One turn moves every row onto another: examples first, then more rows asked
rut: [  4   0 -14  -3   5   8  17   7  12  -3 -37 -37   1]
fub: [ -6  -6  -1  -7 -25   7  12  -5  15 -32  15  12  21]
tigak: [  7  15 -22   2  22   6  13  15   6  -6 -33 -33  -9]
dut: [ -2  -5  -9 -18 -20   8  -3  14   6 -20  23   6  30]
Sobi: [ -4  30 -23 -11   9  -7  -3  20  -5 -33  22  15   2]
risop: [ 27 -37   7  13  -8  -5  16 -11 -27  10   6 -13  -6]
fak: [  4   9   0  -9  22  11  13  32 -12  16 -31 -19  -7]
mudis: [ 38 -13 -10  21  12   0 -15   3 -36  14   4   0  -5]
Dapi: [ -2   2  15   7  16  12  24   5   7   2 -44 -11  -6]
kura: [ 22   1  21  33  17  -8 -21 -14 -26 -15  -6   6   5]
nat: [ -9  28 -14  -2   5  -9  13   3   4 -44  15  19  -6]
bipid: [-13  -1  -4 -14 -26  -1  12  -5  13 -32  11   9  20]
kud: [ -9  23  13  14  31 -12 -34  -6  -2 -22  13  -2 -12]
fes: [ -5   1 -14  -4  14  -6 -22   2  -4  30  32   3 -20]
gopa: [ 10 -23  30   7   9 -21  12  -1 -35 -11  16 -21   2]
Gup: [  3  26 -22  -8  10   0   0  24  -6 -31  30  16  -1]
duk: [ -3  -8  15  -3  11  13  19  13   5   9 -40 -19   6]
zifib: [-16 -16   8  12   7  -8   0 -32  19  11  19   6 -18]
sud: [  2  14   7   9  22  11  22  10   0   2 -42  -8 -18]
pugu: [  8  11 -23  -4  16   8   8  19   5   0 -32 -36  -1]
lilo: [-13  13  -4  -3 -11  -6  20 -10  13 -44  10  16   3]
matum: [ 35 -27  -4  11  -8   1  -3  -1 -35  19   6  -8  -2]
Runop: [-22  -7  29  -8 -11 -17  10 -16  -2 -17  21 -23 -19]
Kadev: [  3  10 -20 -18  -2   4  -8  28  -5 -20  30   8  19]
Dolu: [ 28  11   9  27  -5  -2 -21  -9 -39  -3  -6   9  -9]
Masep: [ -3  17 -22 -22  -5  -2 -11  25  -5 -21  22   9  20]
Busi: [  6   3 -19  -6   8   9  11  15   8   2 -34 -38   3]
ler: [-16 -26   6  -1  -2  -6  -6 -21  15  23  24  -3  -6]
figut: [-20   5  28   9  24 -21  -4 -15   3 -29  19 -14 -17]
viz: [ 24 -34  13  24  11 -11  22 -18 -21  -6   6  -9 -11]
bofed: [  5  18   0   1  26  10  17  24  -9   9 -35 -11 -19]
vebu: [  3   5 -14   2  11   6  22   4  14  -9 -37 -35  -5]
vev: [ 16 -13  18  -1 -13 -15  12   4 -47   1  15 -18 -12]
rofe: [  4  12 -17   5  20   5  20   7  10 -10 -36 -32 -10]
narup: [-11   2  -1  18  20 -10  -4 -25  12   8  20  13 -32]
rifu: [ -3  14   2 -12 -28   4 -37   1 -16  12  11  -8 -10]
mesap: [ -1  25 -14   4   5  -1  15   4   3 -43  22  21 -11]
Bev: [ 27 -20   8  33  31 -12  11 -14 -22 -10   6  -2 -14]
razal: [ 35  -9  -4  32  31  -6  -8  -4 -30   0   4   3 -11]
sop: [-13  -4  16 -18 -36  -5  -7  -8 -11   4  17 -20 -15]
fige: [ -1  27   1   5   5   0 -50   3 -12  -1   9   1  -8]
lamoz: [ 13 -17  32  24  23 -17  -4 -11 -25 -20   6  -9  12]
zoze: [  0  -4   8 -11  15  11  14  26  -4  17 -33 -23   5]
rodup: [ -5  10  -4   4 -12   2  21 -10  14 -43  15  19   0]
disi: [ -9   2 -12 -23 -22   1  -3  12   4 -21  16   6  29]
bapeb: [ 26   4   7   9 -20  -6  -5   0 -50   6   4  -3 -18]
fome: [-10 -18  -6  -9   1  -5 -17  -4   3  33  31  -4  -6]
mas: [ -6  10 -12  10  24  -9 -17  -8   1  18  27  11 -33]

mesap -> Gup
mas -> fes
Now these:
tigak -> pugu
figut -> kud
disi -> bipid
bapeb -> vev
zoze -> duk
risop -> viz

One turn moves every row onto another: examples first, then more rows asked
penu: [ 29 -25  -9  17  -2  -2  33  23 -46 -41  18   9  17   3]
tezed: [ 29  22 -27  35   6 -20 -15  12  11 -24 -18  27  17 -10]
tof: [ 31 -21  12  -1  -2 -15  -8  10   2 -28 -47  19  22 -31]
Sonot: [ 29 -25  14   3 -10  -6  -2   6  -2 -37 -45  14  33 -33]
rona: [ -4  -8   9  -5  14   9  27 -25   6 -34 -20  30   5 -20]
Sisu: [ 18  11 -26   9   3 -22  32  22 -11 -13  26  23  18  -2]
vanuk: [ 13   2 -15  -1  -6  -9  31  42 -24 -16   7  36  14  20]
poro: [ 31  11  -5  10  10  -2  -2  -4 -14 -17  19  34  -6  23]
kuru: [ 25 -16 -25  37  -8  23  11  23 -19 -55 -26  22  38 -17]
ribo: [ 33   5  -7  12   1 -26  25  11 -17  -7  16  24  -2  15]
Keda: [-14  -8  28  18  10 -32  -1  18 -24 -42 -30  12   2 -27]
lav: [  5   8  -2  -1 -32  18 -28  22 -23 -46 -34  26  14   5]
Nepem: [ 21   2   3  24 -19 -17  18  14 -32 -35  21   8  23  28]
rabo: [ 42 -24  -7  34   0  14  -2  21 -28 -46 -39  27   7   0]
getoz: [-12  27 -29   1 -14   6  15  -7  -2 -55   1   0  16 -19]
Bok: [  9   1 -33   5  10  21  15  16 -20 -40  31  29  30  -5]
Git: [ -5  -3 -20  -6 -17  31  28   4 -24 -64 -17   7   9 -13]
Ludu: [  0  34 -21  -1   3 -20 -10  -7   0 -41  -1   1 -12  -8]
Rozig: [ 17  13 -38  37  -5   2   2  17   5 -41 -13  22  44 -23]
Faba: [ 36 -15   2  13   9  13   0   1 -37 -38  15  26  -5  23]
zade: [ 26 -12   4  -1   4 -24 -14  12   8 -28 -39  16  27 -37]
levo: [  0  12  -6   4 -35  18 -28  18 -21 -52 -26  18  26  -1]
fegi: [  0  21 -12  -2 -19   0 -42  27 -15 -43 -23  22  14  -3]
tipe: [ 40 -16   5  18  -2 -14  25  12 -38 -25  11  16  -3  18]
tus: [  5  13  -6  -6 -22   7 -36  28 -19 -39 -33  28   6   4]
duf: [-19 -15  22  11   7 -17  12  27 -26 -43 -37  21   7 -32]
Tedut: [ 16  -8 -28  12   1  -7  37  29 -28 -33  27  14  30  -9]
dofu: [ -8 -16  -4 -14  32   5  19  -3  -1 -37 -19  32   0 -29]
Mab: [ -3  20 -12   4 -27   6 -37  21 -16 -50 -18  15  25  -5]
pusad: [-17   6  28  24  -1 -34   3   4 -11 -38 -25  10  11 -26]
lutof: [ 22 -11   1   4  -1 -21 -12   9   7 -36 -32   9  39 -43]
daz: [ 17  -4 -10  18  -1 -24   7  33 -41 -43  26   4  21  16]
kekov: [ 11 -14  -6 -11  -2  19  12  11 -36 -57 -30  13 -24   0]
demes: [ 19   6  -1  12 -22  -7  33  19 -22 -18   9  27  19  30]
gilo: [-25  -5  19  11  -4 -10  25  20 -15 -38 -36  24  19 -33]
Mekap: [ 15   8  -6  -8  10 -13 -12   4 -21 -43 -20   9 -37   4]
papil: [  0 -16   9   9  28  -9  -2 -24 -11 -58  -2   3   6 -26]
foma: [ 24 -19   7   7  -9 -10  -4   5   1 -42 -35   8  43 -40]
nit: [ -5 -20  -3  -5  41  -6   1  -3 -12 -52  -8  16   1 -33]
zop: [ 13  -4 -21   2   7 -19  15  51 -35 -30  18  22  16  12]
nenam: [-24   8  23  20  -9 -21  18   5  -6 -35 -29  18  22 -30]
roben: [  0  -8  17  10  12   0  14 -37   0 -47 -10  12   8 -17]
medus: [ 44  -1  -8  33   9 -13 -18  15  -9 -27 -34  31  -6   5]
naf: [ 14  20 -27   4  10   3   7   5  -3 -19  29  36  16   6]
dar: [ 22 -20 -15  10   8  27  11  14 -41 -51  23  23  17   6]

papil -> nit
fegi -> tus
naf -> poro
Now these:
nenam -> pusad
Git -> getoz
tezed -> medus
zade -> tof
penu -> Tedut
Nepem -> daz

